In the rows, zero is written as 128.
Rotation paths and how fast each direction turns (degrees each step)
Each turn is a multiple of 5 degrees from 10 to 175, or 0.
Each row of a path follows its step; steps can be skipped.
path 1
step 0: [141 135 122 129 130 140 124 125 124 131 137 129 128 140 128 125 132 126
 128 133 120 129 131 130 126 131 133 136 131 139 133 128 134 118 123 127
 127 133 139 134 124 127 137 127 138 135 122 130 130 135 125 123 130 127
 129 131 126]
step 1: [131 129 134 127 131 132 126 133 120 130 133 141 121 136 128 117 123 129
 133 117 125 128 130 128 131 143 119 127 133 137 120 131 129 120 131 125
 125 130 130 127 130 132 121 124 121 129 127 126 129 138 131 130 131 138
 123 133 126]
step 2: [127 123 133 129 129 121 128 127 133 125 133 120 127 140 137 123 122 134
 129 127 132 127 132 123 134 127 136 128 133 131 132 123 137 127 135 123
 124 134 133 111 135 132 126 119 127 126 131 131 132 133 123 132 122 136
 125 128 139]
step 3: [133 135 132 132 135 123 133 123 126 132 120 121 134 132 132 126 128 120
 138 132 129 136 129 118 127 129 124 131 133 136 135 128 125 128 122 121
 122 131 119 125 122 132 137 115 133 123 133 137 120 128 124 128 125 129
 127 132 130]
step 4: [128 129 130 127 128 135 129 124 133 121 132 127 130 130 122 116 132 120
 137 127 132 135 128 130 124 145 124 125 129 129 141 130 128 127 129 132
 131 137 132 133 122 121 129 123 138 123 130 136 134 130 133 134 127 126
 128 119 132]
step 5: [132 121 136 124 136 130 127 129 131 135 121 124 125 137 133 129 139 122
 136 121 127 125 131 129 139 130 125 121 120 126 136 129 137 123 127 121
 130 129 136 130 121 129 120 136 123 129 132 131 136 137 125 130 135 130
 122 127 124]
step 6: [136 138 133 126 140 128 130 132 130 134 131 121 123 130 131 126 132 131
 119 124 128 130 136 131 135 123 128 138 133 133 125 130 129 122 122 129
 126 138 138 123 119 129 123 121 133 136 123 125 127 130 120 133 127 132
 133 120 133]
step 7: [133 133 130 121 139 131 130 133 127 113 124 131 132 132 124 122 123 124
 120 123 122 123 136 125 129 137 121 128 132 140 124 127 133 135 127 125
 122 133 127 131 130 130 130 122 133 130 134 131 121 135 130 118 130 133
 129 132 133]
step 8: [123 123 130 123 128 132 125 125 134 122 130 134 136 135 139 123 124 124
 136 125 126 129 134 133 122 131 137 130 118 134 135 121 134 116 125 128
 118 134 123 125 128 133 124 115 127 125 130 127 135 129 133 123 129 136
 127 123 133]
Speeds:
[125 130 130 131 129 130 128 129 129 130 128 127 129 126 127 130 127 126
 129 127 128 129 127 127 128 130 127 128 131 128 126 127 126 127 126 130
 128 129 129 129 131 128 130 127 129 129 126 126 128 130 126 129 130 128
 129 128 128]
125
path 2
step 0: [127 125 125 122 132 139 124 127 134 134 128 127 127 135 134 124 132 118
 134 137 120 122 128 123 124 127 118 134 129 130 134 122 137 128 122 136
 126 134 129 137 128 124 120 133 134 132 134 127 119 123 130 129 129 123
 130 129 133]
step 1: [125 119 123 128 122 126 135 132 135 133 133 120 125 135 126 135 123 130
 134 123 130 132 115 124 136 132 123 130 131 121 122 130 128 136 123 127
 126 138 130 135 134 134 126 130 127 127 122 129 131 124 130 118 126 135
 126 121 124]
step 2: [125 132 117 132 132 134 127 134 124 124 131 128 134 136 138 124 122 119
 127 134 125 119 133 117 125 128 133 131 131 127 131 135 122 132 130 123
 132 126 124 128 137 134 113 117 129 124 127 128 130 122 127 125 128 130
 131 127 130]
step 3: [131 126 126 122 125 122 124 119 134 137 131 132 128 125 132 124 124 124
 129 136 135 125 123 124 129 136 128 126 135 127 140 117 134 129 122 135
 133 133 124 135 136 125 124 134 129 133 124 132 125 121 131 128 141 134
 127 129 127]
step 4: [128 118 131 131 133 127 133 133 134 126 135 128 133 132 131 122 127 134
 136 140 138 123 135 124 136 131 129 132 125 122 121 128 119 131 124 126
 126 133 130 139 135 133 130 125 126 125 119 125 134 133 130 124 120 128
 123 124 125]
step 5: [123 129 120 129 132 134 131 132 134 127 129 140 127 122 129 126 123 127
 120 124 127 128 140 122 117 131 130 133 131 124 129 123 137 132 134 127
 132 133 131 130 138 131 114 128 135 125 127 128 127 130 123 126 138 125
 126 121 132]
step 6: [129 122 126 125 127 133 129 127 135 139 120 124 132 127 129 123 132 124
 131 128 136 123 122 128 130 130 140 119 135 126 131 121 125 123 121 128
 129 135 128 134 127 137 127 132 130 136 119 134 127 135 129 121 129 127
 123 129 140]
step 7: [125 123 134 133 132 123 135 130 128 131 131 138 129 133 126 130 121 130
 126 131 121 126 136 125 138 129 131 137 122 126 123 126 120 127 124 112
 123 125 133 136 130 136 120 132 128 130 132 130 132 127 137 128 134 129
 123 125 135]
step 8: [124 122 121 132 128 141 129 128 130 130 125 132 129 123 128 120 134 122
 117 132 127 129 132 122 122 123 126 124 126 136 118 122 129 129 118 134
 131 132 123 123 140 131 126 134 135 133 132 131 127 124 131 127 133 129
 129 120 129]
Speeds:
[127 127 129 127 126 125 127 125 128 130 128 129 124 128 127 129 129 129
 124 128 127 129 128 128 129 128 129 131 127 128 129 128 130 129 132 128
 128 130 129 128 128 128 126 129 130 128 128 129 129 126 127 127 129 130
 129 127 127]
160
path 3
step 0: [129 132 131 134 129 124 124 121 130 141 128 123 129 117 123 139 119 123
 137 133 122 131 132 136 121 130 112 131 128 134 122 135 137 127 129 131
 123 125 129 125 123 122 126 126 135 128 125 129 130 126 133 126 133 134
 118 131 131]
step 1: [124 126 133 127 133 124 118 134 132 129 121 135 130 122 119 134 120 130
 132 132 139 131 126 128 130 133 123 138 127 132 126 135 142 135 136 128
 130 140 136 130 121 121 135 128 131 136 129 123 130 134 131 129 122 132
 133 133 133]
step 2: [121 129 135 135 139 121 134 130 125 131 125 132 137 125 125 123 123 137
 119 124 131 129 127 134 124 127 127 137 117 132 134 131 133 122 130 128
 129 126 136 135 112 126 121 126 132 126 128 127 136 127 127 121 118 129
 125 133 128]
step 3: [115 128 128 131 126 132 132 132 131 133 140 136 140 128 126 127 125 131
 127 131 132 121 136 131 128 135 134 129 127 136 127 137 140 127 132 114
 131 127 130 133 123 135 139 129 127 121 126 128 133 124 131 123 124 125
 122 127 121]
step 4: [114 132 128 132 123 122 128 140 122 127 136 123 140 129 130 131 122 126
 132 131 127 124 132 135 120 130 128 134 137 135 130 127 133 129 130 122
 126 130 122 119 126 125 122 127 130 131 131 128 129 113 123 118 135 130
 126 137 134]
step 5: [124 135 136 126 125 127 112 133 141 126 130 121 130 136 126 134 128 124
 127 135 127 123 127 131 133 130 125 135 125 131 118 136 137 126 128 126
 133 129 129 127 124 126 125 126 124 119 131 125 128 121 128 120 129 144
 126 132 136]
step 6: [123 128 133 132 134 122 114 128 132 130 121 133 141 115 127 139 121 126
 122 122 121 122 123 127 136 131 126 128 132 132 125 126 126 122 129 129
 131 127 125 125 122 128 132 118 124 129 129 123 139 129 121 122 124 133
 126 130 136]
step 7: [115 137 126 125 131 133 120 118 130 130 121 132 138 121 132 124 120 130
 123 125 136 131 136 129 122 127 121 129 126 135 125 121 136 126 130 120
 135 126 126 133 124 125 127 122 121 127 128 129 134 134 127 127 129 142
 131 129 118]
step 8: [126 130 133 136 128 135 126 131 124 135 125 136 144 126 126 133 127 132
 120 135 135 132 133 132 127 127 124 137 133 129 126 120 129 132 127 116
 121 127 130 119 131 129 124 121 124 130 133 126 120 128 132 116 117 131
 123 127 122]
Speeds:
[128 126 129 127 127 127 125 125 127 130 126 129 127 124 125 128 130 130
 126 128 131 130 128 129 126 127 129 127 127 127 129 127 129 128 128 128
 127 127 130 129 125 130 128 126 127 130 128 127 129 128 128 129 128 129
 131 127 128]
65
path 4
step 0: [130 134 132 124 137 134 139 124 132 118 130 120 125 124 126 130 122 119
 125 126 136 129 115 130 129 122 127 127 129 132 126 110 132 116 123 139
 135 129 122 128 125 132 133 127 130 125 125 129 128 129 124 127 127 131
 132 138 130]
step 1: [131 132 132 121 126 117 138 126 132 133 132 123 132 121 122 121 119 137
 134 129 139 132 130 126 127 130 126 135 132 126 128 130 127 122 133 125
 127 126 124 122 118 118 124 128 129 132 123 121 122 120 117 134 124 136
 129 143 124]
step 2: [127 125 132 126 129 127 127 131 126 128 137 132 122 121 129 135 130 124
 128 136 128 122 115 127 128 130 114 131 131 136 129 126 135 122 136 124
 136 127 133 115 128 118 127 126 138 136 129 133 125 117 136 129 132 137
 127 131 137]
step 3: [119 130 126 118 131 133 124 132 132 131 131 137 135 125 124 126 124 123
 130 129 134 128 119 131 120 128 116 127 120 116 124 128 127 132 134 130
 124 126 132 129 126 139 127 117 138 125 132 125 117 124 123 136 131 126
 137 135 133]
step 4: [126 134 134 119 132 124 129 120 133 129 134 131 133 121 131 134 130 126
 131 122 130 117 131 134 134 122 129 124 133 137 132 120 132 128 133 127
 129 141 119 122 125 138 131 128 130 134 121 122 117 124 130 134 137 115
 126 132 129]
step 5: [130 125 133 127 136 123 133 131 136 125 136 130 136 129 127 117 140 121
 130 126 138 133 124 130 133 121 125 127 128 130 124 119 127 118 129 137
 124 118 126 124 139 125 131 130 128 133 126 117 127 130 131 135 118 128
 132 141 130]
step 6: [118 139 129 126 128 122 135 130 134 135 135 120 135 127 125 133 129 133
 124 136 140 129 118 133 129 135 123 122 139 133 125 122 124 132 127 124
 135 129 129 121 125 124 131 128 130 126 135 124 133 127 121 121 134 129
 123 143 133]
step 7: [133 131 131 123 124 128 120 129 127 123 132 120 134 111 120 125 131 126
 136 127 129 130 119 112 125 133 120 136 137 128 134 122 123 131 133 130
 137 123 130 130 126 130 124 127 137 139 125 130 126 127 130 130 128 127
 135 135 132]
step 8: [120 133 114 114 124 136 130 122 131 131 139 131 127 129 124 129 122 115
 127 128 134 119 125 131 129 135 124 129 127 131 137 131 125 127 136 127
 126 138 130 123 133 123 122 130 137 133 131 120 125 126 124 135 121 127
 134 129 133]
Speeds:
[127 127 129 128 128 128 126 128 127 130 127 128 130 128 128 128 129 128
 129 131 130 129 128 130 128 129 129 128 128 127 128 127 128 127 127 126
 132 124 130 127 129 128 127 125 128 128 130 130 128 130 127 129 132 128
 127 125 130]
95
